In the data rows, the value 128 means zero.
Some points, one per row:
[144 65 128 128 160 175 96 97 80 159 81 112 113 128 97 128 96 143 128 81 128 81 81 144
 97 160 128 97 112 81 112 129 80 65 113 96 128 96 112 112 81 160 128 128 97 112 129 144
 144 191 113 81 81 113 128 96 127 112 127 144 128 128 128 81]
[144 144 128 144 144 128 128 144 128 112 144 144 129 128 128 128 128 143 128 128 112 128 128 144
 128 128 128 128 128 128 128 129 128 144 128 128 128 128 128 128 128 128 128 128 128 112 129 144
 128 128 128 128 128 129 128 144 127 191 127 128 128 144 128 128]
[128 192 128 128 128 128 128 144 128 128 144 144 129 128 128 128 191 191 144 175 160 128 128 159
 128 128 144 144 144 255 159 144 128 144 128 128 128 128 128 128 128 128 112 128 128 128 192 128
 128 128 128 128 144 144 128 128 127 144 127 144 144 144 128 160]
[97 207 1 112 112 49 65 112 96 144 112 160 97 65 113 143 175 112 112 144 144 113 81 33
 112 97 112 81 65 160 128 81 65 159 97 65 81 80 128 49 81 65 65 96 97 49 81 144
 96 65 65 191 112 81 128 112 112 49 111 65 64 33 128 160]
[128 144 128 128 144 128 128 144 159 144 160 128 129 128 144 128 144 143 128 128 160 128 128 144
 128 144 144 144 144 144 159 129 112 159 128 144 128 144 128 112 112 128 128 128 128 144 144 144
 128 128 128 128 144 239 128 112 127 128 111 128 144 144 112 128]
[144 192 144 128 160 143 159 160 159 144 176 160 160 128 144 128 223 191 159 175 176 144 144 159
 160 144 191 176 175 207 175 144 128 159 144 128 128 144 144 144 128 128 144 144 144 159 176 128
 144 144 144 144 160 160 128 144 127 144 127 144 144 160 144 176]
[128 223 144 128 128 112 144 144 112 144 128 128 129 144 113 128 159 191 144 175 160 128 128 175
 128 113 159 160 144 191 159 160 112 144 144 112 128 144 128 112 128 144 128 128 112 144 160 144
 112 144 128 112 160 160 128 128 127 144 111 144 144 176 128 144]
[128 97 112 128 128 255 96 97 96 112 97 112 97 113 97 128 96 96 128 112 112 97 112 112
 112 97 96 97 96 96 96 113 96 96 97 112 128 128 128 96 112 144 96 112 144 112 113 128
 112 207 128 112 112 97 128 128 127 128 127 112 112 112 112 97]
[128 144 128 144 128 112 112 128 112 128 112 128 113 113 128 128 128 112 128 128 112 255 144 128
 112 113 128 128 128 128 128 160 128 144 113 144 128 128 112 128 128 128 128 128 144 128 129 112
 128 128 113 128 128 129 112 112 143 128 127 128 128 128 144 128]
[97 144 128 128 65 112 112 97 128 128 97 112 113 113 160 159 144 112 112 112 112 223 144 128
 112 128 80 128 112 128 112 129 128 96 144 144 160 96 112 112 112 96 112 159 112 128 113 128
 128 96 81 96 128 113 128 128 159 112 127 159 144 112 160 144]
[112 128 96 255 112 159 80 81 96 128 81 112 81 160 113 175 112 96 128 96 97 97 112 112
 97 97 96 128 80 128 80 97 96 96 113 81 144 96 128 81 97 144 112 96 112 96 97 97
 80 112 81 96 128 97 128 128 175 128 127 159 128 81 128 97]
[128 144 144 128 144 128 128 128 128 207 128 176 160 128 128 128 144 127 175 144 128 113 112 144
 160 113 144 128 128 128 128 129 128 128 128 112 128 144 159 128 128 160 144 128 144 191 129 128
 175 128 144 144 191 129 128 112 127 112 127 128 128 144 160 128]
[112 81 80 112 112 112 80 97 80 80 81 81 81 113 81 112 80 80 80 96 81 81 96 96
 81 81 65 65 80 81 80 81 80 80 81 96 112 112 96 81 97 112 81 96 97 80 97 144
 80 112 113 96 81 81 112 112 112 112 127 112 112 81 81 81]
[112 128 128 128 112 112 128 128 128 112 128 112 113 128 128 112 128 127 112 112 128 144 144 128
 112 128 128 128 128 112 112 129 128 112 128 144 128 128 112 128 128 112 128 128 112 112 113 128
 112 112 113 128 112 129 112 112 127 112 127 128 128 128 112 128]
[128 128 128 128 128 128 128 128 144 128 128 128 113 128 144 128 112 127 128 112 128 144 144 128
 112 128 128 128 128 112 128 144 144 128 113 128 128 128 128 223 207 112 128 144 112 128 113 128
 112 128 128 112 128 113 112 128 127 128 127 128 128 128 112 128]
[128 97 80 144 144 128 128 112 112 80 112 97 81 144 113 96 96 80 96 96 97 81 112 128
 97 65 96 97 112 81 80 65 96 80 113 96 97 128 128 96 128 144 96 128 112 80 129 144
 112 128 144 112 97 81 144 128 127 112 127 128 112 97 97 97]
[81 97 49 144 65 112 33 97 33 33 49 65 34 144 49 96 49 33 80 81 49 34 65 49
 81 49 65 49 33 49 33 50 65 65 97 49 65 80 96 65 81 128 65 128 81 49 65 97
 49 112 81 81 33 18 65 112 112 81 127 96 96 18 81 81]
[112 97 96 159 97 112 96 97 80 96 81 97 81 255 81 143 80 96 96 96 97 97 96 96
 81 97 80 81 80 96 96 97 96 80 97 96 112 112 96 96 112 112 81 112 97 80 113 112
 96 112 97 96 97 81 112 112 255 112 127 175 175 81 81 81]
[128 97 144 128 144 96 128 112 112 144 144 112 113 113 144 143 144 127 128 112 97 113 128 128
 128 223 128 97 144 81 96 144 144 128 207 255 160 112 112 112 128 128 175 128 128 96 97 176
 80 144 144 160 112 129 144 96 96 112 143 159 128 160 97 144]
[128 113 128 128 112 128 128 128 128 112 112 112 113 113 128 112 112 112 128 112 128 128 160 112
 112 128 128 112 128 112 112 160 144 128 113 128 128 128 128 223 239 112 112 159 112 128 113 128
 128 128 128 112 112 113 112 112 127 128 127 128 128 128 112 128]
[112 128 112 144 128 112 144 160 159 144 128 112 160 128 144 128 80 112 144 128 144 144 144 128
 128 144 144 160 144 96 112 160 175 112 144 96 160 128 112 160 144 144 144 128 97 159 65 128
 112 128 144 144 144 113 128 128 127 144 95 80 128 160 81 160]
[33 113 112 96 81 80 159 112 128 96 112 128 50 97 144 143 159 96 96 96 97 113 112 96
 128 144 80 128 112 96 128 129 112 33 128 128 65 96 144 96 112 144 128 112 112 96 160 112
 112 80 144 144 112 160 112 191 143 96 127 128 96 144 176 128]
[160 128 159 159 176 128 175 160 128 144 160 176 129 144 144 112 191 159 144 160 128 128 144 144
 160 160 144 144 175 160 143 129 128 144 160 128 128 144 128 128 128 128 160 144 144 144 176 112
 128 159 160 144 160 129 144 128 159 128 127 128 128 176 128 255]
[128 176 144 128 144 128 128 144 128 144 144 160 160 128 128 128 191 175 144 255 160 128 128 144
 144 144 159 144 144 255 159 129 128 144 128 128 128 128 144 128 128 128 128 128 128 144 239 128
 144 128 128 128 144 144 128 128 127 128 127 144 144 144 144 160]
[128 113 175 112 112 112 112 128 112 112 112 128 129 128 113 128 112 112 112 128 112 113 112 112
 112 128 112 97 112 112 112 129 128 112 128 128 128 128 128 112 112 128 112 112 144 112 113 128
 191 128 128 128 128 113 128 112 112 128 127 128 128 112 160 112]
[128 128 128 128 128 128 128 128 144 128 144 128 129 128 144 128 128 127 128 128 128 255 175 128
 112 128 144 128 144 128 128 192 144 128 113 128 128 128 128 144 144 128 128 159 128 128 129 128
 128 128 128 128 128 129 128 112 127 128 127 128 128 128 112 112]
[97 128 128 112 144 112 112 128 159 159 144 97 129 113 144 112 112 127 112 112 112 97 144 112
 112 65 112 112 112 81 128 176 175 65 97 128 144 159 112 207 176 96 160 159 112 128 129 97
 112 144 97 112 160 113 96 128 143 128 127 96 128 128 144 112]
[112 97 96 112 97 96 65 112 80 96 81 97 81 113 65 112 96 96 112 96 97 81 96 96
 97 113 96 81 96 96 96 97 96 96 113 96 255 128 112 96 97 112 65 96 97 96 97 112
 96 112 113 96 97 97 144 112 112 112 143 112 128 97 97 97]
[97 65 144 96 128 143 96 97 65 128 65 97 113 97 81 80 80 80 144 81 81 81 96 128
 97 128 65 97 128 81 64 113 112 80 49 81 97 112 207 81 81 255 128 128 128 65 113 97
 96 128 81 128 112 50 191 128 112 160 111 96 96 112 112 112]
[112 65 65 96 65 96 49 81 49 65 49 65 50 97 65 128 49 64 65 81 65 65 65 65
 49 65 49 33 49 65 64 65 80 49 65 81 97 80 80 65 81 96 65 80 65 65 81 97
 65 96 81 65 65 65 96 112 96 96 253 96 96 65 65 49]
[112 49 49 128 112 128 65 112 80 112 112 81 97 81 49 128 65 64 112 65 128 81 112 65
 81 81 49 65 65 112 80 81 96 96 81 96 128 112 80 96 81 112 65 112 97 65 81 144
 65 96 128 112 49 97 112 96 127 128 127 80 80 49 97 81]
[128 144 128 144 128 143 128 144 144 128 144 144 129 113 144 128 144 127 144 144 128 144 128 144
 144 144 159 128 144 112 112 129 128 238 128 175 112 112 128 144 144 144 160 128 144 144 129 160
 112 128 113 144 160 144 128 128 127 144 111 144 144 144 144 144]
[144 97 159 175 128 143 128 144 96 96 112 128 81 128 144 112 128 127 112 112 112 97 112 96
 112 128 80 128 96 112 96 129 112 144 144 254 128 175 112 160 128 128 128 80 144 128 144 144
 128 80 160 144 112 144 175 112 127 144 95 144 112 128 112 112]
[128 144 112 128 128 112 159 144 175 128 128 128 129 144 144 143 128 127 144 128 128 128 128 159
 128 128 144 144 144 112 143 129 159 112 144 128 128 128 112 207 144 112 112 144 128 128 97 112
 112 112 128 128 144 113 128 112 127 112 127 128 128 128 112 144]
[255 97 96 128 97 128 96 97 96 96 97 97 81 113 81 128 96 96 96 112 97 97 96 96
 97 97 80 81 80 96 96 81 96 80 97 112 112 112 112 96 97 112 96 112 112 96 97 128
 96 112 113 112 112 81 128 255 112 175 143 128 112 97 97 97]
[128 144 144 128 144 128 144 144 144 144 160 144 144 128 144 128 144 143 144 128 144 144 128 144
 144 144 159 160 144 128 143 144 128 207 160 175 128 144 128 128 128 128 160 144 144 144 129 144
 128 128 128 144 144 223 128 128 127 144 127 128 144 160 128 144]
[112 239 144 159 144 128 144 160 159 144 144 160 176 144 144 112 255 222 175 160 176 144 144 144
 176 176 191 207 159 191 175 160 128 159 160 144 128 144 144 160 128 128 160 159 128 159 144 128
 128 128 144 144 144 160 80 144 127 160 127 128 128 144 160 192]
Then 12 other points, each followed by its number:
[128 144 128 112 112 112 112 176 112 112 128 128 113 128 128 128 144 143 128 128 128 128 128 144
 112 128 112 112 128 128 128 129 144 144 128 128 128 112 128 112 112 128 128 128 112 112 129 128
 112 112 113 128 128 129 128 112 112 144 127 128 128 128 112 128] 0
[144 144 159 128 144 128 175 160 191 144 176 144 160 128 176 128 159 143 144 144 160 144 160 144
 160 160 191 176 175 144 159 160 159 159 160 144 128 128 128 207 176 128 160 144 128 144 144 128
 159 128 144 160 160 144 128 128 127 144 127 128 128 144 144 160] 1
[128 128 144 128 128 128 128 128 112 112 128 128 129 113 128 128 128 112 112 128 112 113 128 128
 128 176 144 112 128 112 112 129 128 175 192 239 112 128 128 128 128 128 160 128 112 112 113 128
 128 128 128 175 128 129 128 128 112 128 127 128 112 128 112 128] 2
[128 113 96 128 128 128 80 97 80 96 81 112 81 128 81 112 80 96 112 112 97 97 96 96
 81 97 80 81 96 96 112 97 112 80 97 96 128 128 128 81 97 128 96 112 112 96 113 128
 96 144 128 96 112 97 255 128 112 128 127 112 112 112 97 81] 3
[128 113 128 128 128 128 144 128 128 112 128 112 129 128 128 128 112 112 112 112 112 128 128 112
 112 128 128 112 112 112 112 113 112 112 113 128 128 128 112 112 112 128 112 112 128 112 113 128
 112 128 128 128 112 113 128 128 127 128 127 128 128 128 128 112] 4
[176 144 128 112 128 128 112 160 112 128 112 144 81 81 113 143 144 127 112 160 97 113 96 112
 144 192 112 81 144 128 64 113 144 191 160 191 160 96 191 81 144 160 223 96 160 128 113 176
 80 128 113 144 160 144 175 128 112 128 158 128 128 128 65 144] 5
[128 128 159 128 160 143 159 144 175 144 176 128 160 144 255 143 144 143 159 144 160 128 128 144
 160 144 191 160 159 144 159 144 159 175 144 160 128 144 128 160 144 128 160 128 144 144 129 144
 144 144 144 144 144 160 112 128 127 128 143 128 128 160 144 128] 6
[144 128 175 128 144 128 207 144 159 144 144 128 160 144 176 128 159 143 144 128 128 144 144 144
 144 176 175 176 144 128 128 129 144 175 176 191 128 159 128 160 144 128 175 128 144 128 144 144
 159 144 128 175 128 160 128 144 143 128 127 128 144 144 144 144] 7
[128 144 207 128 144 143 144 128 112 159 128 160 239 144 128 143 128 127 144 175 128 144 128 128
 191 144 159 160 144 144 159 129 144 144 144 128 128 128 128 144 144 160 128 112 191 144 144 128
 238 159 144 160 160 129 128 159 127 128 127 144 128 128 255 144] 8
[144 128 128 159 144 143 128 128 144 128 144 128 129 128 144 143 128 159 96 128 160 128 128 144
 144 239 144 128 144 144 128 113 128 144 255 160 128 112 128 112 128 128 175 128 128 128 129 160
 144 128 113 255 112 129 144 144 127 112 111 128 128 112 128 144] 9
[112 113 112 128 97 112 112 112 96 96 112 97 97 128 113 128 96 96 112 96 97 113 112 112
 97 113 96 97 112 96 96 113 128 96 113 112 112 112 112 175 191 112 112 128 97 96 97 128
 96 112 113 112 97 97 112 112 112 112 127 128 112 97 97 112] 10
[128 160 159 112 192 159 207 144 175 159 207 191 192 128 192 128 175 159 159 128 176 160 144 175
 176 160 207 239 207 175 159 160 144 175 192 160 128 159 128 160 160 128 160 159 144 175 144 144
 191 144 144 175 160 192 128 112 127 144 111 144 128 207 160 176] 11
Which two of these numbered points are nearest to each point below, looking only along the 6 directions in which the first points spread most? Their numbers follow each, nearest first.
[97 113 96 112 97 96 96 97 96 96 97 97 97 128 97 128 96 127 96 112 112 160 112 112
 81 97 80 81 80 112 96 129 128 96 97 112 128 112 112 112 112 112 112 128 97 96 113 112
 96 112 97 96 97 113 112 112 127 112 111 112 128 128 97 81] > 10 4
[112 81 80 112 112 128 80 97 80 96 81 112 81 113 81 128 80 80 96 96 97 81 96 96
 81 81 80 81 80 96 96 97 96 80 81 96 128 112 112 81 97 128 96 96 112 96 97 112
 96 128 113 96 97 81 255 112 112 112 127 112 112 97 97 81] > 3 10
[128 113 128 112 112 128 128 112 112 128 128 112 97 128 113 128 96 127 144 112 112 113 112 128
 128 160 112 128 128 112 112 129 128 144 160 223 112 128 128 128 144 128 144 128 128 112 97 128
 112 112 128 160 112 129 128 128 112 112 127 112 128 112 112 112] > 2 4
[128 97 96 128 97 112 80 81 65 80 81 112 97 113 81 112 80 64 96 112 97 65 81 112
 97 97 65 97 65 96 64 97 96 80 81 96 97 112 159 65 81 144 96 96 97 96 113 112
 96 112 97 112 97 81 144 144 112 112 174 96 128 65 112 97] > 3 10
[128 128 144 144 128 128 144 128 144 128 144 128 144 128 144 128 128 143 128 128 144 144 128 144
 128 176 144 144 144 112 128 129 144 159 192 223 128 128 112 128 128 128 191 128 128 144 113 144
 144 128 113 175 128 144 128 128 127 112 127 128 128 128 128 128] > 9 2
[128 113 128 144 128 128 96 112 96 112 112 97 113 144 113 128 112 96 112 128 128 97 128 112
 112 128 112 97 112 112 96 113 128 128 128 144 112 112 128 96 97 112 144 112 128 112 113 128
 128 128 144 144 128 113 128 128 143 128 127 128 144 97 112 128] > 4 0
[128 81 128 128 128 128 128 128 96 112 112 144 113 128 113 112 128 112 128 128 97 128 112 112
 128 176 96 112 128 96 96 97 128 159 176 239 128 112 128 112 97 128 160 112 144 112 129 112
 112 128 144 160 112 113 128 128 143 128 143 128 128 112 97 144] > 2 5
[112 97 96 128 112 143 80 97 65 112 81 97 81 113 97 143 80 80 96 96 97 97 96 112
 97 81 80 65 80 96 80 97 96 80 97 96 128 128 144 96 97 160 96 96 112 112 97 112
 96 159 113 112 112 81 175 128 127 112 127 128 112 97 97 81] > 3 10
[128 160 159 128 160 128 191 160 223 159 176 144 176 128 207 128 175 159 144 144 160 144 160 144
 160 144 207 191 175 144 175 160 144 175 144 144 144 159 128 160 144 128 160 144 144 159 144 144
 144 144 160 144 144 176 128 128 127 144 127 144 144 160 144 160] > 1 6
[2 176 17 159 65 112 112 144 207 128 49 65 65 128 176 112 80 127 144 0 65 113 175 144
 128 81 1 176 80 96 80 50 80 112 160 112 176 49 128 175 160 160 2 191 49 223 113 144
 112 112 223 112 65 50 128 128 222 49 158 49 17 112 207 112] > 10 4
[112 176 159 159 128 143 128 128 128 175 128 144 176 128 113 96 144 143 128 96 112 160 144 207
 144 160 144 160 144 112 191 97 128 144 113 96 128 175 175 112 97 144 144 175 239 175 113 97
 207 112 113 144 144 129 159 128 143 128 95 96 144 128 255 192] > 8 6
[65 128 65 128 97 112 112 128 159 112 97 97 97 128 128 112 112 112 112 65 97 128 223 128
 112 97 65 128 96 112 96 144 96 112 128 112 144 96 112 128 144 128 81 255 81 159 113 128
 96 112 160 112 81 81 128 112 159 96 143 80 80 112 144 97] > 10 4
[112 144 112 128 128 112 128 144 159 128 144 128 129 128 144 128 144 143 128 128 160 128 112 128
 128 128 144 128 128 144 143 113 128 128 128 128 128 128 128 128 128 112 112 144 112 128 129 128
 128 128 144 128 128 160 128 128 127 112 127 128 144 128 112 144] > 0 4
[128 113 112 128 144 143 112 112 128 112 128 112 97 128 97 112 112 112 144 112 128 113 128 112
 128 113 112 112 112 112 112 129 112 96 113 112 144 255 128 96 112 112 96 112 128 112 113 128
 128 128 255 112 112 113 128 128 127 128 111 128 112 112 128 112] > 4 0
[128 128 159 128 144 143 159 128 144 144 160 144 160 128 176 128 144 143 144 128 128 144 144 144
 160 176 175 176 159 128 128 144 128 175 176 223 128 144 128 144 128 128 191 144 144 144 129 144
 144 128 144 191 144 176 128 128 127 128 127 128 128 160 144 144] > 7 6
[128 128 128 128 128 128 144 128 144 144 144 144 144 128 144 128 144 143 128 144 144 128 128 144
 144 144 159 160 144 144 159 144 112 159 144 160 128 144 128 112 128 128 128 128 128 144 144 144
 112 128 144 128 128 255 112 112 127 128 127 144 144 160 128 144] > 9 7
[128 113 144 112 97 112 128 255 144 144 128 97 97 128 128 96 159 127 128 160 176 144 144 128
 128 176 128 128 159 144 112 97 159 128 160 96 112 128 112 96 144 128 128 128 128 96 129 144
 96 128 113 128 144 129 144 112 112 144 127 112 112 128 112 112] > 0 4
[128 128 144 128 128 143 144 144 144 144 128 144 144 128 144 128 128 127 144 128 144 128 128 144
 160 176 159 144 159 112 143 144 159 159 176 160 112 128 144 144 128 128 255 144 144 144 129 128
 128 128 128 175 144 144 128 128 127 128 143 128 128 128 144 144] > 7 6
[128 176 191 144 192 143 207 144 207 175 191 160 208 128 207 128 191 159 159 160 160 144 160 175
 207 160 255 191 207 160 175 160 159 191 176 144 128 159 128 160 144 160 175 159 128 175 144 128
 175 159 144 144 176 192 144 144 127 160 127 144 128 191 160 160] > 11 1
[128 144 144 128 128 128 144 176 144 128 160 144 144 128 160 128 144 127 128 128 144 128 128 128
 144 255 144 144 144 144 143 129 144 159 255 175 128 128 128 128 128 128 191 128 128 128 129 128
 144 128 144 239 128 144 128 128 127 144 111 128 128 128 144 144] > 9 7
[128 144 175 128 160 143 175 176 207 159 176 144 176 128 192 128 159 143 144 144 160 160 160 144
 160 160 207 191 175 144 159 160 159 175 160 144 128 128 128 191 160 128 175 144 144 159 144 144
 159 128 128 160 160 160 128 128 127 144 127 128 128 160 144 160] > 1 6
[112 113 112 128 112 112 159 128 128 112 112 112 113 128 144 128 112 127 112 96 112 97 112 112
 128 113 112 97 112 96 128 113 128 128 128 112 128 144 112 128 128 112 112 112 112 112 113 144
 112 112 128 112 112 129 112 112 127 128 127 112 128 128 97 112] > 4 0
[128 113 112 128 112 112 128 128 128 112 112 112 97 128 128 128 112 112 128 112 112 128 144 128
 97 113 112 112 128 112 112 129 128 112 113 112 128 128 112 223 255 112 112 144 112 112 113 128
 112 112 128 112 112 113 112 112 127 128 127 112 112 112 97 112] > 10 4
[144 128 96 112 144 128 191 144 191 128 160 128 129 128 144 143 159 159 128 128 128 144 144 144
 144 144 159 144 144 144 175 144 144 175 144 96 112 128 112 144 144 144 128 128 112 144 144 128
 112 144 128 128 176 144 128 144 143 128 127 128 128 128 144 160] > 6 8
[97 113 49 96 97 96 96 144 175 96 112 97 97 97 97 112 96 112 128 96 112 128 191 128
 144 128 96 112 96 112 112 144 144 112 144 49 144 128 112 128 144 128 128 255 81 112 97 81
 96 80 144 96 144 97 96 112 96 128 111 65 80 97 97 160] > 10 4
[128 144 144 144 144 128 128 128 128 159 144 255 144 128 128 128 144 143 159 144 144 128 128 128
 144 128 144 144 128 144 128 129 144 128 128 128 128 128 223 128 128 160 144 112 128 159 144 128
 159 144 128 144 255 129 144 128 127 128 127 128 128 144 160 128] > 8 6
[97 128 128 128 128 128 128 144 144 112 144 97 129 113 144 128 128 127 144 128 176 128 128 128
 144 113 144 112 128 144 159 113 144 128 144 160 97 128 112 96 128 112 144 112 128 144 129 128
 144 112 128 144 128 160 96 112 127 128 143 144 128 144 144 128] > 0 9
[144 128 112 112 128 128 144 128 144 128 144 128 144 128 144 128 159 143 112 160 176 97 144 144
 144 160 159 160 144 112 191 129 112 191 128 160 128 128 128 144 112 128 144 128 128 144 144 144
 96 144 176 128 144 255 128 128 96 144 111 128 159 160 97 144] > 9 6
[128 144 144 128 144 128 144 128 144 144 160 128 144 128 160 128 144 143 128 128 144 128 128 144
 144 160 159 144 159 128 159 129 128 175 160 175 128 144 128 128 128 128 191 128 128 144 113 144
 144 128 128 160 128 192 128 128 112 128 127 128 128 144 128 144] > 9 7
[128 207 175 144 192 143 207 160 175 191 191 176 176 144 192 128 191 191 159 144 160 160 160 191
 176 160 223 255 191 160 159 160 159 175 176 144 144 159 144 175 144 144 160 159 144 191 144 144
 159 144 160 160 176 192 128 144 127 144 127 144 128 239 144 176] > 11 1
[144 128 128 128 144 112 144 144 96 128 112 144 65 81 128 112 112 127 128 144 81 128 112 112
 144 128 96 144 96 128 159 129 112 191 113 175 144 159 112 128 144 96 144 96 191 144 144 128
 159 112 144 128 128 192 144 112 159 144 111 128 128 144 144 144] > 2 9
[128 144 159 128 160 128 159 144 223 159 191 144 176 128 207 128 144 143 144 144 144 160 160 144
 160 144 191 176 175 144 159 160 144 144 144 144 144 144 128 160 144 128 144 144 128 159 129 128
 144 144 144 144 144 160 128 128 127 128 127 144 144 160 144 144] > 1 6
[144 113 128 128 128 207 112 97 112 144 112 128 129 128 113 128 112 112 175 112 112 113 112 112
 144 113 112 112 112 112 112 113 112 112 113 128 112 144 128 112 112 160 112 112 144 144 113 128
 128 175 128 128 128 113 128 128 127 128 127 128 128 128 128 112] > 4 0
[128 144 144 128 144 128 144 144 144 144 144 144 144 128 144 128 144 143 128 128 144 255 144 144
 144 128 159 160 159 144 143 160 144 144 128 144 128 128 128 128 128 128 128 144 128 144 129 112
 128 144 128 128 144 144 128 128 127 128 127 128 128 144 128 128] > 6 1
[144 128 128 144 128 112 128 112 112 96 97 97 113 128 113 96 112 127 128 112 112 113 112 128
 97 144 96 112 128 112 112 97 112 144 160 239 112 128 144 112 128 112 160 128 128 96 129 128
 128 112 128 160 112 129 128 112 127 128 111 144 128 112 97 97] > 2 4
[144 160 159 175 160 128 159 128 159 128 128 112 144 160 128 112 144 143 144 144 128 144 128 128
 144 160 159 144 144 128 159 129 144 175 160 160 112 144 144 128 128 112 175 144 144 128 144 160
 128 144 160 144 144 160 144 128 159 144 127 159 144 144 144 128] > 7 6
[255 97 96 112 97 128 96 112 80 96 97 97 97 113 81 128 96 96 96 112 97 97 96 112
 97 97 80 81 96 112 96 97 96 96 97 112 112 112 112 96 97 112 96 96 97 96 113 112
 96 128 113 112 97 97 128 255 112 191 143 112 112 97 97 81] > 3 10
[128 160 159 128 160 143 159 144 175 159 176 144 160 128 144 128 159 159 144 144 144 160 191 144
 144 160 175 191 175 144 143 176 144 159 160 144 160 159 128 160 144 128 144 175 144 159 144 128
 144 144 160 160 144 160 128 128 127 128 127 144 128 160 144 160] > 1 6
[191 113 112 128 128 128 112 128 96 112 112 112 113 128 97 128 96 112 112 112 112 97 112 112
 112 113 96 97 112 112 112 113 112 112 113 112 112 128 112 112 112 112 112 112 112 112 113 144
 112 128 128 112 112 97 128 175 112 255 127 128 112 112 97 112] > 4 3
[144 128 223 128 128 143 128 144 128 144 128 160 223 128 144 128 96 112 144 128 128 113 112 128
 176 128 159 144 128 144 128 129 128 128 128 128 128 144 144 128 112 144 128 128 207 144 144 128
 207 159 144 144 144 129 128 144 143 144 127 112 112 128 255 128] > 8 6
[128 207 159 128 176 143 175 144 175 175 191 176 176 128 176 128 175 206 159 144 160 160 160 191
 160 160 191 255 191 175 175 160 144 175 160 144 144 159 144 160 144 144 160 144 144 175 144 144
 159 144 144 160 176 192 128 128 127 144 127 144 128 239 160 176] > 11 1
[128 144 144 128 160 143 191 176 255 159 223 144 192 128 192 128 175 159 159 128 176 160 175 144
 176 160 207 191 191 144 175 176 159 175 160 144 144 144 128 191 144 128 160 159 144 159 129 128
 144 144 144 160 144 176 128 128 127 144 127 128 128 160 144 160] > 1 11
[144 113 128 144 144 112 144 144 112 128 97 128 97 113 128 112 128 127 112 128 97 144 112 112
 128 144 112 97 128 96 96 144 128 144 113 128 128 112 112 112 144 128 128 128 128 128 129 112
 112 128 113 96 112 129 128 112 143 112 111 144 128 144 97 144] > 4 0
[97 97 96 112 112 112 80 112 112 96 112 81 97 113 97 112 112 96 112 112 112 113 112 96
 97 97 96 97 96 112 96 113 96 80 113 112 255 144 112 96 112 96 81 96 112 112 113 97
 112 112 128 112 112 81 112 112 112 112 127 128 112 97 112 97] > 10 3
[128 144 128 128 144 159 175 144 175 144 191 160 144 144 160 128 159 143 144 144 144 176 175 144
 144 144 159 176 144 128 128 176 159 144 144 112 128 144 128 175 160 112 144 207 144 159 144 144
 128 128 160 144 144 144 112 144 143 144 127 128 128 160 112 128] > 1 6
[112 18 65 112 176 143 128 97 144 96 97 81 176 160 113 159 128 143 112 144 112 81 175 128
 128 113 49 33 80 65 128 81 128 159 113 81 160 144 112 96 81 144 144 144 176 80 129 160
 175 128 176 112 128 129 144 159 80 144 111 96 80 144 191 128] > 4 3
[112 144 80 144 65 143 80 144 96 80 128 112 81 128 113 96 96 96 112 81 65 65 81 96
 97 81 49 81 80 81 80 65 144 80 81 81 128 96 144 65 97 144 112 144 128 112 129 112
 128 128 113 96 97 65 96 144 127 96 111 128 112 112 49 81] > 3 10
[128 160 128 128 144 128 128 144 175 144 176 128 129 128 144 128 159 143 128 144 160 144 144 144
 128 144 159 144 144 144 143 144 128 144 144 128 144 144 128 144 128 128 128 144 128 144 144 128
 144 128 128 128 128 160 112 112 127 128 111 144 144 144 128 144] > 6 7
[128 113 112 128 128 128 112 128 112 128 112 128 113 128 113 128 112 112 112 112 128 97 112 112
 112 160 112 112 128 112 112 113 112 128 160 128 128 128 128 112 112 128 160 112 128 112 113 144
 128 128 128 160 128 113 128 128 127 128 127 128 128 112 128 144] > 4 0
[97 65 96 112 65 112 49 112 65 65 65 97 97 113 34 143 49 112 96 81 97 65 96 80
 97 97 80 81 96 112 80 50 96 80 113 96 112 112 112 96 97 112 17 80 97 96 144 128
 96 96 81 65 112 81 128 96 112 96 143 112 159 112 65 97] > 3 10
[112 81 80 112 112 112 80 97 80 96 81 81 65 113 81 128 80 80 80 96 81 81 96 96
 81 81 65 65 80 96 80 81 96 80 81 96 112 128 112 81 97 112 96 96 97 96 97 160
 80 112 113 96 97 97 128 112 112 112 127 96 112 97 81 81] > 3 10
[160 160 144 128 192 159 128 65 144 191 128 128 144 144 144 159 175 127 159 160 144 128 144 128
 191 113 159 144 144 175 128 144 144 175 113 128 112 159 159 112 128 175 160 112 160 191 113 112
 175 159 144 112 176 144 128 144 143 144 95 144 128 144 144 144] > 8 6
[128 160 144 128 160 128 175 160 159 159 160 144 160 128 176 128 159 159 144 128 144 144 128 144
 160 160 175 160 144 144 143 144 144 207 160 191 128 144 128 144 128 128 191 128 144 159 129 144
 144 128 144 160 144 208 128 128 127 128 127 128 128 160 144 144] > 7 6
